(in the rows, 128 means zero)
X: rows in 4 groups, each row roughly a mix of its group's directions:
X (164 x 11):
[[131 197 131 131 104 123 162 129 157 108 115]
 [137 116 175 162 111 133  85 122 139 174 127]
 [134 157 107 109 134 137 201 133 156 127 130]
 [152 130 146 129 125  94 123 177 172 160 150]
 [154 125 132 117 127 134  54 111  94 129 112]
 [115 144 174 130 145 166 146 122 127 184 139]
 [116 152  85 127 164 135 161  83 155 120 144]
 [112 113 104 142 117 109  72 166 100  99 128]
 [157 173 146 134 151 116 135 109 187 141 138]
 [ 90  81 162 120 115  95 122 114  94 114 113]
 [128 133  90 140 121 109  77  94 150  90 144]
 [156 160 142 103 115 138 186 110 154 148 113]
 [171 128 167 147  98 117 124 129 126 184 123]
 [157 149 115 117 156 144 119  90 186 129 151]
 [118  72 174 142 121 142 152 145  93 134 124]
 [114  92 136 118 133  95 106 166  75 138 110]
 [118 164 146 141 152 162  97 102 146 175 141]
 [ 94 127 119 119 165 132  99  71 126  95 131]
 [141 154 116 156  88  93 138 164 123  88 110]
 [114 109 171 138 136 103  81 142  99 167 122]
 [134 164 123 140 123  88 119  71 152 153 146]
 [134 187 122 110  91 122 138  94 124  92 119]
 [ 85  81 145 130 152 151 124 103 109 163 144]
 [191 119 135 111 127 140 124 111 138 177 104]
 [137 130 116 145  70 113 160 116 120  97  87]
 [164 149 122  89 163 110 144 138 178 135 143]
 [175 168 117 124 119 105 144 151 178 128 138]
 [142 116 142 142  92  97  91 126 118 117  70]
 [ 89 105 149 178 136 152 116 117  90 152 131]
 [ 88  89 153 143 143 134  70 117 122 113 133]
 [100  86 102 120 158 116  93 137 115  94 160]
 [ 92 102 107 105 161  79  98 121 113 132 146]
 [116  81 139 109 140 115 101 174  87 146 133]
 [133  85 131 126 107 106  95 149  83 140  89]
 [140 152 136 121 146 158 106  71 160 140 158]
 [129 121 122 148 125 105 180 186 131 156 140]
 [104  86 135 125 168 130 100 159  86 121 148]
 [138 147  88 109 144 107  99 119 101  74 113]
 [132  80 119 163  86 115 135 160 134 104 103]
 [ 99 138 144 139  89  96 177 168 122 129 135]
 [105 109 117 150 107  84 123 183 139 159 126]
 [156 175 108 116 135  91 123 124 178 148 137]
 [162 177 159 127 110 161 122 101 140 161 120]
 [139 154 101 137 159 128 152 156 174  84 136]
 [145 186 115 132 145 149 106  92 167 124 123]
 [141 137 125 121  91 116 159 150  70 161 110]
 [109 131 124 146 107 166  73 127  86 119 106]
 [129 101 120 132 108 121 106 173  83 102  90]
 [170 162 121 130 115 167 127 116 157 120  81]
 [157 154 137 161  88 154 149 162 149 158 138]
 [169 146 161 160 103 142 104 113 129 171 109]
 [120 140 130 169 127 139  69  98 155 154 144]
 [115 145 134 116 109 133 167 169  86 103  92]
 [ 86 119  89 166 121 113 103 136 131  85 112]
 [148 150 140 139 121 157  54 118 117 138 137]
 [115 150 119 126 101 124 205 122 145 116 124]
 [101 150 134 120 170 158 132  79 120 136 166]
 [137 100 163 142  94 126 119 180  95 151 119]
 [ 77  95 142 141 134  95  91 125  92 126 136]
 [ 91 145 132 116 111 142 184 148 102  94 109]
 [118 155 163 140  87 125 174 133 140 171 125]
 [100 101 143 125 146 151  70  92 107 113 124]
 [144 132 134 130 173 111  74 111 127 174 132]
 [149 124 137 143 123 134 194 167 140 159 142]
 [153 157 112  99 148  99 143  96 181 119 135]
 [160 131 100 127  96  95 180 158 141 115 117]
 [120 121  94  90 125  90 154 141 114  75 131]
 [126  83 141 146 126 112 114 176  93 165 119]
 [116 150 117 152 145 146 120  63 168 125 134]
 [127  99 131 124 123  62 127 152 121 172 140]
 [104 112 143 116 175 140 133 149 133 176 169]
 [116 148 107 122 126 150 144 195 100  98 124]
 [ 94 119 162 123 137  89 117 158  76 138 124]
 [133 111 130 110 191 154  83 131 145 135 144]
 [ 96  93 138 162 137 133  76 111  95 110 131]
 [159  85  99 115 130  94  98 152 112 147  98]
 [100 107 151 141 114 111  85 173  88 135 131]
 [ 95 112 113 147 131 174 149 170  89 122 138]
 [177 137 124 159 121 139 136 140 170 168 155]
 [122 155  94  91 163 138 137  84 161 118 137]
 [137  96  94 114 165 150 135 104 163  87 125]
 [107 107 147 162  91 118 140 178  94 141 133]
 [108  91 109 132 114  89 106 180 107 109 138]
 [161 131 105  75 163 124 125  93 139 103 147]
 [157 136  92 143  90 165 159 135 124  93 108]
 [145 127 124 136  95  90 176 176 141 113 127]
 [ 78 103 137  98 142 118 112 144  75 116 118]
 [135 155 111 106  98 116 108  87 146  77 108]
 [137 137 167 174 157 136  89 137 102 148 152]
 [109 100 138 127  87 115 128 133 119  72  87]
 [103 136 129 116 172 131 171  87 155 149 148]
 [118  99 121 115 155 146  88  73 100 129 110]
 [ 83  84 154 116 152 142 106 151  95 145 125]
 [116 128  85 138 100  91 113 147 122  76 108]
 [ 95  91 101 129 137 137 134 148 113  66 121]
 [123 148 149 173  84 106 122 173 123 151 132]
 [102  88 153 109 146 142 111 140  86 173 128]
 [115 150  94 124 113  63 116 157 139 143 147]
 [ 90 109 135 117 136 109  82 172  95 113 140]
 [109 109  95 123 112  72 151 163 117 148 148]
 [108 116 141 106 161 161  99  77 131 151 152]
 [125 110 155 128 149 108  81  79 154 156 129]
 [140 139 129 103 129 134 182 121 148 185 148]
 [131 128 142 140 163 181  87  90 136 136 144]
 [100  99 125 124 116 107 142 194 100 122 147]
 [149 114 172 170 108 154 147 137 114 171 116]
 [ 90 107 147  93 153 153 170 120 148 158 140]
 [135 105  93 108 160 108  97 158  90 107 104]
 [ 83 117 125 124 131 134  98 177  93  95 140]
 [118  87 109 118 165 144  93 165  93 114 132]
 [157  88  81 101 156 126 113 102 140 154 129]
 [ 98 135 135 125 159 180 138 118 147 130 181]
 [101  91 158 123 163 101  96 133  95 152 145]
 [116 148 151 141 172 153  87  85 140 135 149]
 [145 155 123 126 127 110 190 132 177 120 145]
 [106 107 158 113 151  99  86  82 121 152 121]
 [ 85 117 136 124 125 149 172  73 143 138 144]
 [122 122 141 147  75 107 106 178  97 139 120]
 [153 133 122 109 147 107 159 184 152 159 151]
 [153 159 101 114  99  97 181 120 151 122 111]
 [133  98 141 150  83  78 124 161 106 140 134]
 [134 109 133 116 174 155  80 101 126 162 149]
 [126 142 113 130 153 185 128  75 132 104 115]
 [115  95 146 118 106 136 141  98  93 187 126]
 [158 153  94 124 103 135 186 104 124 124 103]
 [162 125 135 171 117 165 104 125 122 121  76]
 [118 147 127 109 171 150 155 159 156  87 155]
 [110 169 118 140  98 114 190 122 134 107 143]
 [173 124 133 158  79 118 126 147 139 137  83]
 [118  90 149  86 128 147 146 167 106 114 165]
 [162 165 117 116 107 125 151  91 180 122 132]
 [119 174 116 128 127 163 139  97 155  78 122]
 [163 144 159 147  77 122 140 134 140 172 112]
 [143 121 107 130 177 162  78  96 119 117 130]
 [129 168 106 120 149 142 149 109 172  80 137]
 [141 172 139 144 117 168 152 105 162  89 120]
 [156 132 118 120 169 127 170 102 166 165 141]
 [114 108  99 137 146 113  75 120 102  81 140]
 [ 90 158 110 119 110 142 127  98 135  70 148]
 [105 106 113 137  99  67 139 171 123 131 134]
 [131 111 124 102 179 116  76 104 123 158 129]
 [110 194 131 106 143 165 146 126 142 150 115]
 [127  99 123 113 160 126  79 128  84 167 121]
 [103  93 138 158 134 162 111 136  76 157 123]
 [153 138  99 136 102  88 163 109 149 173 126]
 [147 130  96 114 130 115 178 170 164 128 155]
 [ 99 143 131 108 108 125 194 123 156 106 150]
 [ 91  84 147 161 110 107 143 166 103 139 125]
 [114 160  91 101 134 138 140 132 122  68 101]
 [163 173 135 152 107 141 131 136 153 180 133]
 [146 105 143 156 107 123  97 188 107 147 112]
 [126 157 128 114 107 114 200 143 151 143 138]
 [131 114 135  88 159 169 108  78 135 152 127]
 [129 121 124 119 106 126 186 110 188 132 138]
 [160 160 120 131  98 116 161 109 182 148 125]
 [ 98  69 130 160 159 150 104 116 110 125 126]
 [154 170 150 115 115 138 175 133 116 151  86]
 [136  80 101 132 167  93  85 129 128 130 146]
 [150 115 136 110 154 143 113  92 172 173 152]
 [123 113  96 117 139 161  96 141  80  97  99]
 [165 149  85 148 121 136 173  93 148 115 122]
 [131 136 107 107 172  93  84 124 109 103  99]
 [142  86 117 125 156 126  76  81 135 128 118]
 [140 131 104 120 128 147 151  65 173 116 136]]
the two rows of each list that fit no group, in list order (the others fit one group, some only roughly):
  Z_985: [183 152 130 140  92  97 107 138 132 165 132]
  Z_945: [135 114 142 123 159 129  74 161  86 154 137]
  Z_38: [118 195 155 138 141 151 132 103 143 148 153]
  Z_326: [126 108  99  88 119 116 173 166 123  92 133]
  Z_147: [101  97 110 178 129 149 131 171 105 103 123]
  Z_378: [144 169 118 107 153 166 153 106 164 106 150]
  Z_942: [137 154 132 131 170 168  89  85 144 141 121]
  Z_171: [129  88 143 110 146 132 138 171 115 186 125]
  Z_501: [ 87 128 138 153 155 183 128  97 114 101 130]
  Z_684: [122 185 151 131 129 124 131  87 175 113 127]
  Z_64: [174 113 159 126 122  95 129 131 143 185 122]
  Z_788: [130 142 124 138 129 134  68  85  99  91 124]
  Z_480: [127 121 119  70 163 108 165 120 133 123 165]
 | Z_147 Z_378
  Z_799: [168 137 155 113 128 131 154 189 157 132 136]
  Z_96: [130 122  82 145 106  92 169 163 152 117 140]
  Z_787: [ 94  89 118 135 144 127 108  73  92 136 122]
  Z_825: [156 121 116 125 139 153 132  64 148 167 142]
  Z_661: [170 128 147 170  90 142 130 127 145 175 133]
  Z_631: [162 152 115 132 115 168 105  78 127 148  97]
  Z_31: [123 102 136 151 146 117  66 145 118 165 151]
  Z_868: [129 149  87  91 125  95 151 107 164  97 141]
  Z_798: [180 129 132 155 108  92 140 122 154 172 134]
  Z_48: [ 99 121 112  83 176 149 144 125 127  93 153]
  Z_291: [180 119 137 173 108 160 144 146 131 139  97]
  Z_222: [135 153 129 130  78 118 147  83 168 102 125]
  Z_965: [163 163 131 163  83 136 153 131 143 159 111]
  Z_750: [115  62 114 113 145 116  95 122  99 109 113]
 | Z_96 Z_291
  Z_528: [141 119 170 148 125 124 103 115 113 190 102]
  Z_689: [138 106 131 132  62 107 101 121  99 127  97]
  Z_208: [125 114 160 149 113 119 163 160 135 186 110]
  Z_563: [140 102 156 152 107 127 131 176  84 146 100]
  Z_462: [114 114 130 131 122 116  98 164  81  84  96]
  Z_489: [159 121 158 155 105  77 100 134 133 152 102]
  Z_820: [149 102  91 120 120 111 161 186 109 113 118]
  Z_910: [106 115 161 134 112 172 147 150  79 143 106]
  Z_484: [122  93 100 143  90  95 122 142 127  73 124]
  Z_295: [136 134 115  87 150 132 163  86 167 114 156]
  Z_142: [113  93 132 138 144 104 116 162  98 184 143]
 | Z_528 Z_910
  Z_397: [126  97 152 139 115 110 131 156 103 193 140]
  Z_967: [136 142 132 111 183 137 132  92 172 130 159]
  Z_513: [128  91 131 126 133 183 128  88  95 112 104]
  Z_783: [ 89 152 114 141 127 161 129 106 121  66 129]
  Z_85: [ 92 126 171 128 157 142 106  89 133 151 162]
  Z_878: [115  80 141 120 170 115  95  95 120 151 151]
  Z_873: [140 172 127 161  96 115 154 176 133 143 110]
  Z_680: [121  66 141 113 159 129 118  95  94 147 122]
  Z_310: [ 79  78 117 143 132 120 129 118  78 132 133]
  Z_283: [172 148 156 129  95 129 137 164 105 159  98]
  Z_725: [114  91 107 120 149 109 115 154  86  78 125]
  Z_135: [ 86 154 121 103 155 141 158 120 128  75 141]
  Z_377: [152 128 126 135 164 133  81 114 183 122 153]
  Z_409: [114  87  94 129 175 133 124 110 126  80 136]
  Z_179: [109 117 116 123 143  94  75 156 103 168 139]
 | Z_967 Z_873
  Z_557: [119  65 121 114 154 116 132 112  92 163 130]
  Z_45: [ 92 116 115  90 155 146  94  94 101 106 110]
  Z_271: [ 94 176 155  99 129 148 156  99 122  99 127]
  Z_606: [ 85 106 119 117 177 168 139 143 124  96 118]
  Z_700: [164 120 131 158  74 108 152 148 163 139 122]
  Z_650: [ 81 107 148 142 110 125  93 123  88  90 120]
  Z_20: [150 118 125 129 135 129  72  96 112 177 105]
  Z_870: [137 166 112 101 103 134 194 122 125 119 110]
  Z_381: [152 152 145  96  96 109 159 133 167 166 141]
  Z_178: [ 90 136 115 131 124 139 195 108 145 101 139]
  Z_824: [142 179  87 125 133 136 114  82 160 125 121]
  Z_95: [125 184 118 113 127  86 114 119 152  84 130]
 | Z_271 Z_95
  Z_900: [153 137 112  93 158 146 157 121 186 115 118]
  Z_424: [120 147 101 125 143 141 193 127 158  94 121]
  Z_616: [108  99 124 138 122 132 165 164  76 126  94]
  Z_977: [139 155 137 147 134 181  96  80 130 125 104]
  Z_646: [112  68 117 104 160 150 124 148  95 111 119]
  Z_259: [123  87 114  99 131 171 128 140  80 103 113]
  Z_766: [102 109 101  89 150 135 143 121 133  69 147]
  Z_407: [124 101 127 132 159 146 127  59 153 120 151]
  Z_781: [140 101  92 117 100 113 186 157 116 146 134]
  Z_371: [123 161 129 129  77 162 152 100 146 106  98]
  Z_22: [152 154 125 148  98 105 106  93 176 105 148]
  Z_809: [122 161 140 119 166 156 173 100 166 125 138]
 | Z_646 Z_809
  Z_926: [144 131 170 147 135 121  76 115 159 159 155]
  Z_802: [112 185 134 124 129 149 143  78 162 120 133]
  Z_628: [ 74  97 101 137 117 118 122 143  77 119 137]
  Z_678: [141  85 137 119  91  89 134 163 102 158 121]
  Z_228: [118 123 145 139  77  89 138 175 107 121 106]
  Z_856: [ 81  96 157 130 136 123  97  92 103 158 121]
  Z_963: [128 134 133 167 146 129  55 122 120 153 136]
  Z_882: [103 106 111 101 163 147 152 105 125  74 141]
  Z_717: [103 102 138 120 148 165 129  88 113  74 122]
  Z_648: [117 106 107 163  96 116 101 168 113  95  99]
  Z_330: [135  92 154 158 140 129  98 167  99 161 152]
  Z_417: [157 160 140 155 102 118 172 155 165 148 132]
  Z_443: [119 111 150 102 119 112 166 142 141  63 136]
 | Z_926 Z_856
  Z_850: [128 132 117 127 165 153  56 113 130 130 149]
  Z_492: [129 186 144 149 127 147 149 123 175 158 124]
  Z_764: [132 156 147 137 116 126 180 122 163 177 143]
  Z_906: [153 149 133 135 145 173 185 130 161 118 136]
  Z_233: [126 148  98 113 112 116 155  85 156  76 132]
  Z_943: [113 135 129 154  90 103 177 165  94 128 122]
  Z_676: [100 116 116 131 123 121 195 159 128 101 153]
  Z_984: [132 139 108 117 186 163 124  94 156 127 156]
  Z_776: [120 139 113 118 124 103 183 118 162  80 142]
  Z_73: [133 123 167 143 108 135 131 160 136 195 140]
  Z_715: [143 161 138 141 112 111 174 133 178 142 161]
 | Z_492 Z_764
  Z_721: [127 138 140 107 134 142 177  80 168 136 154]
  Z_793: [157  83 120 148  84 120 128 161 101 134 100]
  Z_153: [140 113 135 106 145 137  63  88 111 137 104]
  Z_611: [104  91  74 116 122  96 127 147 124  90 117]
  Z_685: [135 128  97 144 105 119 184 143 127  88  95]
  Z_369: [132  77 103 136  98  90 131 157  90 127 123]
  Z_597: [117  97 124 165 119 118 118 162  67 134 113]
  Z_559: [128 130 143 132 106  98 173 138 161 183 135]
  Z_726: [131 110 154 123 137 129 130 128 140 201 165]
  Z_6: [ 98 103 132 166  79 112 127 175 123 119 124]
  Z_833: [136 150 125  78 112 109 155 177  98 119 111]
  Z_363: [123 179 124  97 150 129 154 140 171 104 153]
  Z_472: [157 175 151 162 123 149 155 112 166 146 121]
  Z_400: [110 116 152 138 102  96 125 190 134  99 108]
 | Z_611 Z_369
  Z_121: [126 139 113 139 117 114 145 170 133  65  96]
  Z_652: [117  96 100  99 152 144 124 132 119  63 131]
  Z_465: [130 170 124 141 102 160 109 160  96 111  88]
  Z_508: [145 146 131 179  86 115 129 129 158 170 141]
  Z_299: [128 172 152 162 163 165 110 116 156 143 140]
  Z_18: [164 115 190 138 143 123 140 114 146 168 118]
  Z_230: [163 136 115 123  93  93 133 169 139 161  95]
  Z_851: [114 105 132 120 122 141  89 133  74 102  85]
  Z_911: [156  81 140 100 109 111 141 151  93 122  90]
  Z_840: [149 156 134  94 140 122 131 103 168 167 168]
 | Z_508 Z_911
